One turning vector, and how many ticks it has turned
The counts run from 0 to 102.
[ 69 123 100  91 105 127 125 163 120 137 118 112 119 137 126  93 119  93
 148 106 152 138 106 104 150 164 112  76 109 129 148  98 191 143 116 177]
53
[138 154 105 134  87 122  91 183 133 184 105 124 150 117 112 125  97 131
 149 110 181 129 121 141 143 153 102 107 166 140 185 126 110 119 124 109]
58
[120 104  61 110  71 128 144 119 119  93 178 105  87 128 138 130 100 166
 128 135 154 159 122 118 133 130  90 156 125 118 143 137 105 146 142 136]
26
[100  90 127 126 116  97 154 156 130 150 150 150 103  69 133 122  73 128
 134 147 129 118  86 121 144 135 118 140 113 137  81 124  81 159  95 154]
37
[110  84 121 142 111 116 158 129 166 120 170 163 145 149 109  84  92 144
 145 126 108  97 126 157 121 131 111  81 132 174 109 121 111 172 132 157]
34
[129 129 143 114 110 105  95 155 118 133 150 129 134 106 124 106 119 135
  95 159 175 120 143 145  78 137 107 159 117 154 124 191  88 105 140  92]
87
[113 131 113 125 165 149  96 143 172 178 121 118 144 110 162  86  88 144
 115 121 162 115 107 122 178 147 100 160 104 153  80 146 112 143 134 163]
40
[134 130  91 142  86 127 159 146 156 136 132  67 152 148 154  54 123 145
 161 150 127 141 128 109 132 156 121 126 121 128 175 149 124 150 148 108]
101
[116 133 105  82  85 133 121  96 150 137 157 160 114 126 125  99  77 124
  99 152 141 108 156  91 115  78 137 155 124 117 134 150 153 146 119 175]
81
[ 76  96 148 147 100  96 180 136 161 110 140 138 118 105 110  95 125 134
  98 149 111 131 125 134  81 107 120 101  88 154 135 136 153 123 123 147]
92
[115 114 116 172  95  86 139  98 134 130 130  88 116  87 172 110  80 121
 116 166 123 137 122 176  92 118 186 146 151 153 167 140 118 139 131 118]
20
[ 99 107  70 110  94 153 166  78 123  96 161 114  73 138 181 108  88 154
 119 129 132 159 114 131 114 111  85 132 114  88 150 132 113 128 147 142]
25
[117 151 157 128 120 117 110 100 132 157 146  88  91  96 173 177  92 134
 110 124 170 164 131 156 116 132 103 136 111 106 131  87 132 109 136 137]
68
[135 124 127 126 106 119 129 137 116  90 155 125 189 131 134  74 145 145
 110 171 139 193 131 132 136 177 107 106 114 169 100 129 110 158 113 143]
45
[ 79 156 102  79  85 137 116  98 159 133 168 170 129 140 121  89 117 113
 120 138 161 118 153 133 116  83 106 145 108 106 132 171 140 147 122 163]
82
[160 159 124 144 118 119  98 172 109 129 164 126 140 147 133  83 114  94
 126 188 108  81 146 124  96 146 111  88 123 126 173 144 168 132 134 162]
4
[ 88 122 131 102  81  92  80 156 135 176 129 100  89  90 128 121 143 149
  88 118 143 120 129 141  83 129 132 126  80 126 116 140 173 109 149 146]
12
[ 47 101 152 148 121  76 183 124 135 105 150 123 111  93 132  73 128 131
  97 147 136 148 130 150 101 116 119 110  82 140 133 137 135 130 101 127]
93
[106 124 157 135  88 116 135 136 125  98 170 141 162 137 138 155 100 126
 157 146 151 150 140 151  85 106 115 152 144 134 198 101  85 126 104 157]
75
[ 93 146  94 143  51 107 110 162 130 142 136 123 126 125 138  76 162 157
 129 116 122 127 128 162 125 118 124 150  90 175 183 135 106 105 151 148]
15
[127  76 152  93  78 126 124 133 139 136 140 136 106 155 155  95  62 119
 150 125 126 126 139 124  80 151 127 140 147 167 112 122  95  95 173 113]
31
[145 138 125 133  86 120 114 147  88 114 168 166 113 121 118  98 119  95
 106 179  98 102 130 121  76 134 125  88 135 138 149 137 172 141 130 177]
5
[120 103 114 174 111  83 141 135 119 144 137  97 135  70 171 130  86 151
 107 163 115 138 106 182  77 112 147 143 149 135 161 136 107 116 122 110]
19
[100 100  76 110 106 166 160  64 133 108 143 126  86 119 179 103 109 142
 128 132 105 151 116 135  94 107 108 130 110 113 140 130 174 135 152 155]
24
[120 165 115 154  97 131 136  89  93 148 140 163  76 107 141 104 124 110
 129 129 155 143 148 179 156 131 117  79 126 160 165 131 123 143  97 171]
64
[123 120  88 161 146 114 131  88 117 121 130  90  89 115 163  79  78 135
 139 138 112 104 136 143 112 126 139 156 118 135 164 168 158 148 152 177]
22
[101 106 113  78  66 141 102 155 102 158 108 159 137  96 136 127 138 152
 113 110 183 171 107 121 120 136 121  95 163 110 142 119 116 123  91 120]
56
[ 42  98 110 154 138  82 164 138 125 118 163  98 119 100 156  95 126 159
 102 147 159 117 117 143 135 122 122 123  76 132 136 147 112 141  87 123]
94
[134  90 153 154 157 142 134 164  74 111 137 110 142 113 145 114  64 119
 109 156 137 157  85  96 122 172 103 115 151 180 140 140 147 120 119 157]
48
[118 141 157 125  96 114 134 133  78 109 171 187 105 109 126 103 131  95
  84 159 136 132 120 130  76 124 122  75 144 129 145 162 139 140 101 165]
6
[175 134 145 149  90 103 113 126 112 194 116 142 113 101 142  86  87 143
 104 155 106 134 162 152 122 135 135  55 111 110 159 111 127 137 117 137]
62
[136  58 126  91 104 124 101 140 113 145 144 115 123 132 163 115  82 139
 164 126 134 110 119 136  76 160 115 149 146 153  96 136 117 114 168 102]
30
[ 84 104 132 142 142 107  95 146 124 133 137  93 133 156 133  99  56 134
  94 117 165 139 150 100 153 136 124  76 123  98 152 115 176 137 104 146]
51
[ 66 146 114 118  63 110 108 146 133 160 135 121 115 133 155  70 162 135
 103 117 129 135 147 150 111 121 138 138  87 149 164 131 111  85 147 128]
14
[132 159 146 134  97  94  77 115 121 166 138  72  96 115 169 166  86 145
 120 126 179 137 161 135 121 141 112 167 102 123 143  94 125 118 140 144]
69
[163 112  88 138  82 130 162 158 122 118 138  97 156 126 135  61 137 153
 179 162 108 128 109 111 116 163 115 106 116 137 161 147 137 159 142 139]
102
[ 67 159 117 128 113 103  97 136 135 144 147 116  85  87 119 163 121  72
 102 109 179  95 105 155 111 120 102 115 130 143 144 156 170 115 143 137]
10
[114 108 144 167 119 109 173 165 145 128 142 112 113 111 105  95  97 133
  91 149 114 104 129 132  93 105  97  92  87 194 128 138 159  91 152 144]
91
[ 82 133 136 121 150 128 107 125 165 157 125 146 126  97 168  92  92 126
 128 114 175 139 119 123 162 145 126 171 135 140  86 161  91 145 115 161]
39
[107 122 142 138 147 135 129 142  92 101 142 120 179 146 166  78 128 110
 126 162 151 175 112 148 145 193 106  97 134 181 136 132  98 126 128 139]
46
[111  97 120 117  73 139 144 135 184 161 112  76 156 115 172  81 108 171
 122 111 149 164 118  94 107 124 127 154 129 132 141 154 149 120 142 113]
99
[122 103 106  77  88 134 117 170  93 159 103 151 127 105 120 106 148 174
 127 106 160 156 100  99 125 153  99  95 123  97 147 112 132 132  88 153]
55
[ 81 111 107 121 116 106 107 151 130 124 125  84 136 147 133 109  92 122
 112 120 156 141 139  87 160 149 142  70 112 131 146  91 205 154 103 155]
52
[159 154 168 110 106 162  94 180 133 152 150 125 164 115 156 131 104 121
 122 135 171 143 106  98  87 129  91 175 150 100 166 152 112 111 128 148]
0
[117  93 153 126  95 127 131 133 162 122 146 145  97 172 126  72  54 121
 157 101 133 124 163 133  94 133 126 113 129 149 121 141  87 116 165 118]
32
